Turns, then the turns between two rows, first turn first; the first pair answered:
sek:
[ 10   0 -13 -37  25  10  -3   7 -61  40 -48 -11  13   1  10  11  -1 -51
  -2 -15  24 -43 -16]  ->  [  0   4 -26 -46  13  10   9   1 -38  37 -66 -12  20  11  19   3 -19 -23
 -30 -16  30 -38  -4]
[-43  -2   2 -39 -17  -3   4 -12  12  33 -14  18  -1  16  25 -11 -25  -1
 -21 -12   8 -19  10]  ->  [-40 -26  14 -25 -16   5  11 -14  21  38 -11  24 -12  10  24 -10 -17   7
  -8  -7  -6 -20  25]
[-42  35 -16 -55   0  25  -5 -46  33 -10  45   9  31  -4  27 -22 -47  56
  11 -54  39  17 -10]  ->  [-35 -11   0 -32 -13  35  21 -44  59  -2  47  13  12  -6  27 -26 -31  70
  22 -53  10  20  16]
Laku:
[-18 -12 -30  16   1  14  11  -8  36 -21 -28  13 -15  22 -18 -11  10  45
   3  -4 -22   4  11]  ->  [-19  26 -39   2  11   5  -9  -4  16 -35 -14  10   7  26 -27  -7   1  39
  -5  -5  -6  11 -13]
[ 30 -35 -21  15 -41  20  20 -16  32 -33 -66  -7  -9  21   5 -14 -36  35
 -38   9 -12   9  57]  ->  [ 27  53 -37  12 -15  -3 -25  -1  -7 -65 -22 -10  32  20 -35  -7 -48   9
 -50   9  16  33   5]
[  4   0 -21  14 -18  38  14 -12   8 -11 -23  11 -16 -15 -15  -8 -46 -16
 -27  27  -5 -29  15]  ->  [  3  27 -32  12 -11  28   6  -8  -7 -21 -12  14  -1 -12 -27 -12 -47 -22
 -30  28  -2 -24  -3]
[ 37 -34 -43  12 -12  12  53 -26   8 -10 -32 -30 -16  31   4 -20  -7  23
 -20   0 -35  27   2]  ->  [ 31  31 -60  -1   7  -6  24 -19 -17 -36  -6 -33  22  38  -7 -18 -17  12
 -28  -6  -7  35 -29]
Seg:
[-28 -49  -3 -25  34 -11 -46  -8  -6  31 -10   4  -2  13  -1  15 -16 -42
  57 -23  12  15 -11]  ->  [-27 -35 -18 -46  22  -8 -43 -17   3  19 -38  -2  14  26  14  10 -38 -25
  19 -21  25  10   1]
[-15 -24  38  19  36   9 -31  53 -21  24  27   7  25 -35  12  34 -11 -51
  24  11   9  -5 -13]  ->  [-25  -1   9 -21  22   8 -30  49 -17   9 -19  -3  46 -20  32  29 -50 -25
 -34  13  36 -11  -3]
[-50 -39 -13 -70  28   5  16   8  19  79  17 -47 -64 -12  50  29  33 -10
  80   8  18 -57  -2]  ->  [-56 -20 -30 -96  26   2  11   3  12  75  -6 -51 -49  -2  63  24   6  -6
  50   8  38 -66  -4]
[ -5 -12 -43 -32  19   3 -21  14  15 -22  29 -11   4  26  51   6 -16  24
  67 -20  25 -54  30]  ->  [  0 -17 -41 -28  20   6 -14  15  24 -22  26 -11   3  23  51   2 -16  36
  67 -24  14 -57  37]
Pairs:
Each pair is two turns apart.
[ 20 -23  30  10   2  -8  18  26  16  16  39   8 -27 -16  14 -15  23   0
  28 -15 -29  33  16]  ->  [ 18  14  23  11  15 -21  -8  35  -2  -1  51   9 -14 -20  -7  -7  21 -13
  18 -19 -23  43 -11]	Laku then Laku
[ 22  19 -14   3 -17 -14   0  12  -8 -14  -6 -38  18 -11  -1  -7  -8  -1
 -61   5   0   3  -9]  ->  [ 26 -15  11  43  -9 -14   6  17  -3  -5  22 -31  -8 -26 -23  -4  26 -11
 -15   3 -24  14 -12]	Seg then Seg
[-16  22 -30 -60 -31  20   3  -9 -15   3 -64   4  28   0  35   2 -35  -5
 -40 -10  55  -9   7]  ->  [ -2 -39  32  34  -3  30  13   6  -5  28  22  28 -22 -41 -24   5  47 -40
  77 -18  -9  15   1]	Seg then Seg
[-15  35 -17   7   3  13   9 -11  64  10  55  15   9  24   1 -16   0  41
  28 -32   9  15  -2]  ->  [-18  18  -8  13   0  13  18 -12  72  12  48  21   2  21   6 -15   1  50
  31 -30  -1  11   7]	Laku then Laku
[-53 106 -43 -27 -13   2   0 -29  38  12  47  32  28  34  27 -32 -35  51
 -11 -57  50 -11 -20]  ->  [-44  28 -24 -25 -33  22  40 -38  72  49  14  32  -9  32  60 -41 -24  72
   0 -55  18 -29  32]	Laku then Laku
[-11 -35  18  -2 -14  10  22  -5  27  42   2  -8 -39   8  24  -6  17  22
  34 -18  -6 -13  21]  ->  [-24  14   6 -37   8 -12 -16   4 -25  43   1 -23 -21  12  26   6   8 -25
  28  -9  27 -29 -15]	sek then Seg
[-39  13  14  -3  19   3 -36  -4   8  42  59  -1 -39  -1  17   1  42  -6
  99 -17  13 -10 -26]  ->  [-52  72 -29 -48   7  -4 -41 -15  20  22  25  -9   0  30  43  -3  -5  30
  35 -23  52  -3 -34]	sek then sek
[ 19 -23  22  14 -19  -6  13  26 -23   9   0  -3 -52   3   1 -15   0 -44
  14  21  -2 -20   3]  ->  [ 14 -10   2  -8 -37   0  18  18 -13   3 -38  -6 -38  18  16 -18 -29 -25
 -23  23   8 -22  15]	Seg then Seg
[ 15  32  -4  10   7 -17  -8   5 -19 -52 -18   9  24  -2 -13  -4 -22  14
 -41   6  -3  50   6]  ->  [ 23   9  18  39  18 -15  -7  14 -17 -43  15  15   9 -16 -36   0   7   0
   0   4 -24  58   4]	Seg then Seg
[ 11  30   1 -18 -13   0   7  -5  -2 -19 -19  -3  42   8  12 -18 -35  14
 -27   1  18   7  -1]  ->  [ 20 -30  33  23 -21  18  30  -5  21  -8  -8   5  12  -5   7 -24  -2  21
   7   5 -20   9  26]	sek then sek
[-12  68 -51 -91  28 -36 -16 -18 -28 -10  -1   7   6  32  27   8 -35  14
 -15  -8  40   6 -59]  ->  [-12 -10 -35 -99   1  -9  24 -31  15  32 -42   8 -32  31  71  -9 -28  45
  -7 -14  15 -20  -6]	Laku then Laku
[-11  16 -22 -22 -26 -31   3  33 -18   7 -93 -25 -21  -8  59  14 -76  23
 -40  50  19 -19  44]  ->  [  5 -64  38  58 -21 -16  26  48   5  30 -33  -4 -69 -36  24  15  -3   4
  48  46 -46  -7  52]	sek then Seg
[-10 -23 -10  35  12  36  -5 -17   9 -11  57   3   7  24 -65 -19  15  59
  18 -15  -4   9  12]  ->  [-15  13 -18  21  24  25 -33 -11 -29 -20  67  -5  20  21 -70 -10  13  30
  20 -17  15   3 -16]	sek then sek
[ 22 -37  14  36  -6   6  20   4  -2   1  -4  -8 -25 -22 -15  -6  19 -14
  15   1 -23   6  11]  ->  [  8  11 -17 -18  -7  -8  -2  -1 -29 -10 -39 -26   6   0   7  -1 -19 -22
 -40   8  19  -6   4]	Seg then Seg
[ 29   2  -4 -18   0 -25  -7   0 -28  13 -47 -20   8 -12  26   7 -26 -19
 -30  28   9 -44  22]  ->  [ 35 -30  10  -3  -8 -14  14  -7  -8  18 -53  -9  -7 -17  25   2 -14  -5
 -19  29 -14 -36  40]	sek then sek
[-22  -8 -43 -20  10  -9 -28   0 -10 -18 -40  27  22 -15  39  18 -32 -43
 -57   6  -8 -44  33]  ->  [-13 -37 -25  -4   2  -3 -14   4  -4  -6 -45  25   6 -23  34  16 -23 -41
 -47  11 -24 -44  48]	Laku then Laku
[  0 -22 -10  14 -18  32  27 -12  50  17  16  31  -2  21  13 -14   7  31
   6 -30  -8   3  11]  ->  [  9 -22  -3  37 -13  29  26  -3  39  -1  31  36  -3   9 -13 -10  25  13
  15 -23 -24  15   1]	Laku then Laku
[ -4  72 -40  -7  34   9  12 -10 -10 -26  16  -3  22  21 -15  -8 -11 -26
   9  -9  13  13 -47]  ->  [-23  54 -53 -40  21  19  23 -23  13  -1 -17  -6  13  30  27 -12 -23  -2
   1 -15  21  -5 -21]	Laku then Laku
[  5   3 -20   6 -32   0  27 -10  20 -40 -35   3  12  -1   8  -9 -33  39
 -69   7 -35  23  37]  ->  [ 15 -41  31  52  -9  -6  14   6 -11 -15  12   7 -28 -32 -23   6  28 -23
   7  15 -70  14  21]	sek then sek
[  4  41 -49  -7   2  -2  -6 -19  60 -47  50  10  21  33  -5  -3  -8  59
 -15 -30  27  25   0]  ->  [ 19 -20  -9  39   1  10   6  -9  64 -25  72  19 -12   8 -18  -5  39  41
  39 -27 -16  26  13]	sek then sek
[  8  31   7  44  -8  19   1  28  -7   7  31  33   5  31 -13 -31  43 -36
  52  16 -29  55 -64]  ->  [  4 -33   5  18 -35  40  39   5  28  42 -24  29 -23  45  39 -39  34  -7
  42  16 -47  23 -10]	sek then Laku
[-11 -19  17   9  28   9  13   7 -23   5   9  -3 -21 -19 -16  20  19 -37
  36   4  -3 -12  19]  ->  [-11  -9 -14 -22   0  13  27 -12   0  -4 -41 -10   4   4  17  13 -21   5
 -25   3  13 -19  43]	Seg then Seg
[ -3 -48  25  71  33  -6  -9  36 -67  22  20  -2 -29 -14 -11  30  61 -68
  23  31 -40 -32   7]  ->  [ -11  -27  -38   10  -15    9   30    6  -15   -1  -79   -9   10   27
   49    7  -23   16 -104   26  -11  -34   58]	Seg then Seg
[-12  -5 -16   8  -4  10  12 -15  43  -4  25  13   6  -6   4 -17  -2  49
  18 -16   1  13  14]  ->  [-21 -11  -6  -4   5  10  -1 -15  23  20  28   5  -5  -9  17 -10   8  31
  45 -20  10   0  10]	Seg then Laku
[  5  -6  -8 -42  -3 -26 -38 -11 -43  66  35 -29 -27   6  21  13  52 -63
  56  -3 -31 -44   7]  ->  [ -9  43 -39 -84  -6 -35 -45 -19 -45  47  15 -38  -2  27  39   8  15 -43
  15  -7  11 -39  -4]	Laku then sek
[  3   5  33  32  30  -4  -3   1  -2 -15  42  11 -17  17 -15  22   2  12
  24 -12  -5   1 -51]  ->  [  0  19   5  -4   8   1  10 -12  16 -24  -2   9   2  40  13  10 -35  49
 -36 -15  12   1 -25]	Seg then Seg
[-38  -6  -7 -11  11 -15  -4  -7  -5  32   2 -10 -16 -14  23   7  -2 -14
  46 -18  18 -20 -13]  ->  [-37  19 -27 -31   6 -24 -11  -1 -13   7 -20 -16   9  -9  22   9 -25 -13
  -1 -11  31 -17 -13]	Laku then Seg
[-11  15 -21 -20  25   4   2  -9 -57  15 -27 -44 -17  -8  -2  25 -11  -7
 -21  20  -2 -42  10]  ->  [  2 -31 -19   7   3  28  40 -17  -5  14 -30 -28 -30  -7  -2  11  -8  41
 -24   9 -33 -25  47]	sek then Seg
[ -8 -31 -11 -33  -8 -17  -4 -26 -33   8 -41  -9  -4   0  26 -16   0  -7
 -19  21  25 -30  12]  ->  [ 13 -14 -15  -7 -13 -23  -6 -19 -30 -32 -40  -4  13  -7  -4 -18 -11   5
 -52  31  23  -6   8]	Laku then Seg
[-36  47  -7 -40  11  -4 -13  -8  26  34  71  54  18 -18  -3   1  11  16
  38 -46  17  10   9]  ->  [-25  31  14 -18  15 -10 -21   3   0  29  81  54  12 -31 -23   9  33 -16
  59 -25   3  13   5]	Laku then sek
[-23  13 -12 -40   7  -9 -22   3 -20  16  -7 -12  -3  19   8  10  -5 -22
   1 -14  26 -35  -7]  ->  [-20 -18  -4 -38  -1  -3  -5  -1  -8  28 -17 -12 -22  16  19   6  -5 -15
   8 -14  10 -42  15]	Laku then Laku
[ 32   1  -6  43   0   7 -11  48   5 -44   5  13   9 -22 -50  -3  -8  14
  -1  13 -20  21   6]  ->  [ 25  24 -15  28   6  -2 -26  51 -10 -50   7  15  22 -13 -51   1 -20   8
 -12  12  -6  19  -6]	sek then sek
[ 34 -12   3  18  -6 -13   0  18 -30 -23 -46 -17  -2 -12 -23   6  -1 -25
 -43  25 -20  -9   4]  ->  [ 31   8  -6   5   0 -23 -14  17 -35 -28 -43 -17  12  -6 -20   0  -9 -24
 -49  22  -2  -5  -7]	Laku then Laku
[ -6  71  15  19  -4  27  24   1  11 -16  18  14   3   8 -35 -26 -14  62
 -44  -8  13  26 -30]  ->  [-12  62   5  -4 -12  39  33  -8  22   2  -1  11  -1  18 -12 -24 -20  79
 -44 -14  17  15 -18]	Laku then Laku
[ 29  83   4  16  -3  -3   2   6  40 -29   1 -15  63   9 -67 -23 -21  51
 -38  -7   4  27 -22]  ->  [ 37  23  31  59 -11  14  32   5  65 -15  14  -3  31  -6 -77 -26   9  54
  -5   0 -31  28   2]	sek then sek
[-26  25 -38 -52  -1  -8 -32 -11 -17  13 -44 -24   7  20  42 -16 -25  -9
 -38   5  35 -30  -4]  ->  [ -5 -54  21  42   6   8   2   1  19  31  27   5 -45 -12   0 -19  44  -6
  61  -5 -31  -5  14]	Seg then Seg
[  8 -31 -10 -17 -23  -6   7  11   4 -48 -39 -13   2  -5 -16 -20   0 -17
 -11  34 -42  17  21]  ->  [ 10 -12 -10 -14 -19  -6  -5  13  -7 -59 -31 -13  11 -10 -28 -16   0 -16
 -14  32 -36  24   7]	Laku then Laku
[ -5   7   4 -45  14  -9 -19   5 -17 -17 -39 -26  31   1   4  21   3  -5
 -37  18  10 -13 -11]  ->  [ -4 -22   5 -44   3   1  -3   1  -6  -4 -50 -29  13   6  20  22   1  -1
 -35  18  -2 -22   7]	Laku then Laku
[-21  -3  23 -19   2  -6 -10 -29 -21  20   3 -11  33  52  30  16 -42   0
 -37 -36  42  -8  17]  ->  [-15 -49  33   1 -12   4  14 -28  -8  35 -12  -9  11  42  35  13 -22   3
 -29 -28  17 -13  42]	Laku then Laku
[ 20   5   8  34  23  21  14  13   8 -38 -11  20   4   0 -30 -11 -16  12
 -26  18 -21  10  -9]  ->  [  8 -19  23  35  28  27  23   7  27  -8   6  25 -19  -4 -20 -10   8  16
  19  10 -25  -4   2]	Laku then Seg
[  6  27  10  36  32  30  11  22  10 -14  59   8 -14   4 -27   0  30   8
  34  -9  -7  31 -10]  ->  [ -1  61 -34 -18  11  25  13  11  16 -27   1  -7  18  29  12  -6 -23  33
 -39  -6  24  24   1]	Seg then Seg
[ 11  -2   8  -2  20 -11 -10   4  -1  16  32  11  -5   5 -18  -7  21 -37
  23  10   0  -1   2]  ->  [ 10  -4 -20 -25  -5   4  13  -9  29   3  -9   5  11  28   5 -21 -14   3
 -31   7   8  -2  29]	Seg then Seg
[ -2   2   3 -10  -7  -6 -19   4 -15  -4 -27 -14   0   8  29  11 -12 -21
 -22  -2  -3 -25  -4]  ->  [  7 -33  22  22 -10   3  -3   1   5   5  -3  -5 -17  -2  16   2  14 -12
  10  -1 -31 -18   9]	Seg then Seg
[ 16 -23  57  12 -11  33   5 -18 -16  54  45  11 -20 -12 -27  -4  11 -51
  59  25 -41 -39   1]  ->  [  6 -21  41 -28 -16  33   1 -29 -19  72  12   1 -26  -3   3  -9  -4 -50
  47  27 -25 -64   9]	sek then Laku
[ 11  19 -34  -8   0  -1 -27  32 -39 -37 -21 -27  35  22  -7   0 -36  17
 -47  35  -1   4 -13]  ->  [ 26 -46 -14  34 -21  21  11  22   8 -25 -19 -12   4  16 -10 -11 -15  47
 -31  32 -44  11  27]	sek then sek
[-12 -46  26 -39 -11 -19 -54  17 -44   0 -65 -50  27  16 -35   1 -24 -76
 -37   5   7 -28 -43]  ->  [ -7 -68  30 -39 -17 -14 -43  18 -32   7 -79 -46  18  16 -26  -7 -23 -70
 -41   6   1 -34 -27]	Laku then sek
[ -5 -78  15   4 -16  -3  20  -2  25  -2 -12   1 -17 -16  28 -26  24 -13
  -5  10 -21 -24  19]  ->  [-26  -2 -29 -36 -13 -14   3  -8  31 -23  -9   3  24   8  37 -33 -19  18
 -50 -10  27 -15  -8]	Laku then sek
[-69  42 -23 -42  59 -34 -15  13 -67  63  -3   6  30  -6  26  13  11 -64
  11 -20  16 -33 -22]  ->  [-63   4 -50 -45   9  -2  46 -10  22  48 -53  15  36  22  67 -13 -30  35
 -49 -32   8 -14  44]	sek then sek
[ 41  54   9  22  65   4 -38  -9 -88 -24 -22 -37  33  -3 -42 -19  31 -51
 -15  13  36 -15 -57]  ->  [ 12  64 -20 -31  54  10 -30 -29 -70   7 -57 -42  30  27  18 -20   0 -23
 -30  -8  68 -40 -40]	Laku then Laku
[ 16  45 -29  -2  23 -26 -13  -6  10 -54  35  -2  42  28 -19 -18  -6  20
 -35   6 -20  -5  -1]  ->  [ 34 -34  11  36  22 -14   9   2   6 -27  37   4  -7   2 -25 -11  35   0
  13  21 -68 -14  25]	Laku then sek
[ -9 -36   7  10 -33  12  44 -20  26  13  -8 -20 -20  -3   2  -8  18  17
  14  -5 -21 -11  28]  ->  [-23  34 -26 -21 -26  -2  29 -27  26 -13   6 -20  20  15   0  -9 -13  40
 -15 -19  17   7  -3]	Laku then sek
[ -4  36   2 -38  -3 -14 -52  23 -78 -18 -15   4  13 -20 -15  -6  10 -56
   4  32  11 -37  11]  ->  [  2  -8  16 -37 -18  -4 -37  24 -70   2 -44   2  -6 -26  -2  -5  19 -60
  14  39  -7 -50  37]	Laku then sek
[-67  22 -14 -41  39   0 -46 -39 -19  19  -5  20 -41  -6  -2  14  -5 -12
  54  10  10 -23  -4]  ->  [-61  -4  -7 -36  27   3 -33 -42  -8  28 -17  27 -49  -9  10  14  -2  -4
  61  10   0 -26  15]	Laku then Laku
[ 11 -21  -5 -16  -2 -17  17 -14 -55  22 -73 -37 -35   0  28   7 -14 -34
 -40  47  -2 -21  47]  ->  [ 21 -50  24  30   6 -11  26  -8 -48  33 -39 -28 -56 -19   4   9  19 -45
  13  43 -36 -14  43]	Seg then Seg
[ 21 -65  30 -12 -18  16  23   8  11   6 -28  16 -42 -23   9   6  18 -28
   9  28 -24 -14   7]  ->  [ -4   8 -25 -60 -25   8  12 -11  31 -10 -40  10   5   8  39  -7 -32  11
 -39   6  36  -9  -7]	Laku then sek
[-10  45 -13 -20   6  -3  -4 -13  19   2  13  12  23   8  12 -12 -22  42
  -4 -20  24  19  -4]  ->  [ -9   9  -8 -21  -4   4  14 -17  41  18  -6  10   3  10  29 -17 -22  53
   5 -20   4   8  19]	Laku then Laku
[ 20  34  -6   6 -16  -1   6 -11   6 -15   6  -6  11   0  -5   4 -18  10
 -44 -25  10  11   0]  ->  [ 31  -8  18  33 -13  10  21  -3  19  -4  17  -1 -12 -14 -14   5   7  13
 -17 -19 -17  11  12]	sek then sek
[-20  64 -18  -7   6   4   6 -17  10  11  49  18  -4  17   0  -5   4  28
  32 -33  26  14 -45]  ->  [-25  35 -21 -23  -4  17  21 -25  32  29  31  16 -18  23  22 -12  -5  47
  29 -40  22  -3 -24]	Laku then Laku
[ 38 -39  -9 -21 -24 -10  -2   5 -18 -28 -41 -12  29  18   9 -27 -29   9
 -74  40 -32  16   2]  ->  [ 45 -49  27  18  10 -23 -30  20 -48  -4  21  -4   7  -7 -23  -6  23 -42
   3  44 -47  23 -32]	Seg then Seg
[ -6  33 -19  -8 -54   2  -4  -9   5 -11  -8  -7  14   1 -15   4 -31  46
 -36  19  25   1  -5]  ->  [ -1  17  19  35 -30  -2 -17   6  -7   7  51   6  -6 -22 -45  20  13   8
  34  20  -3   2 -22]	Seg then Seg
[ -4  25 -15  36   1  -8  12  14   3 -32  10  -7  17   7 -24  17 -29  23
 -30  -1  -2  14   7]  ->  [ -3 -18  14  54  10   0  19  21  -4  -5  27  -2 -15  -5 -27  22   3   3
  19  -5 -26   1   8]	Laku then Seg
[ -7 -33  16  34  30 -30  -8 -19   5  -3  73  51 -24   4   2  27  22  11
  30 -49   0  34  -2]  ->  [-12 -58  13   6  17 -20   1 -30  16  23  36  47 -41  12  42  29  19  19
  28 -51   2   4  23]	sek then Laku
[ 34 -38   6  80   3   8  18   3 -12 -44  -2  40   8 -22 -34  -5  20 -13
   5   3 -35  38  11]  ->  [ 19  25  -9  43  28  -8 -22   5 -52 -55   3  27  34 -16 -38   7   0 -40
 -13   4   6  31 -33]	sek then sek
[ -2 -57  -1  -3   8  14   4 -24 -27  35 -19 -48 -19 -13  11 -48  41  -5
  21  -4 -23 -25  44]  ->  [-22  28 -44 -37   5   0 -12 -33 -23   9 -17 -49  25   8  20 -51   2  25
 -29 -20  27 -10  19]	Laku then sek
[ -5 -33  30  28  16   1  24 -32  37  19  21 -11 -34  30 -15 -37  24 -55
  30 -70  -1   6   6]  ->  [-21  16 -13 -31   6  -8   9 -41  18   8 -28 -32   1  51  15 -41 -27 -50
 -37 -64  42  -5  -3]	Seg then Seg
[-26  44 -31 -21  -3  14  -7 -45  52  22  17  44  31  44  31  -7 -31  98
   5 -33  53 -13 -48]  ->  [ -6 -34  16  41  -1  27  17 -38  66  44  45  64 -14  17   7  -9  25  84
  66 -25  -1 -13 -24]	sek then sek
[-42 -18 -51  16  18   0 -11   0  -5 -21 -50  38  11  -2  22   6 -36  14
 -43  44   2 -14  18]  ->  [-41 -36 -19  60  43  -6 -19  12 -22  -5   2  44 -13 -23 -11  15  11 -16
  20  46 -21 -11  -1]	Seg then Seg
[  9  75 -13  37  17 -16 -25  16 -16 -66  60  12  48  -1 -58  -1 -16   5
 -18   1  28  51 -37]  ->  [ 16 -76  48  56   6  14  20  13   1  17  31   8 -42 -26 -21   3  45 -28
  65  17 -46  -6  28]	Laku then sek
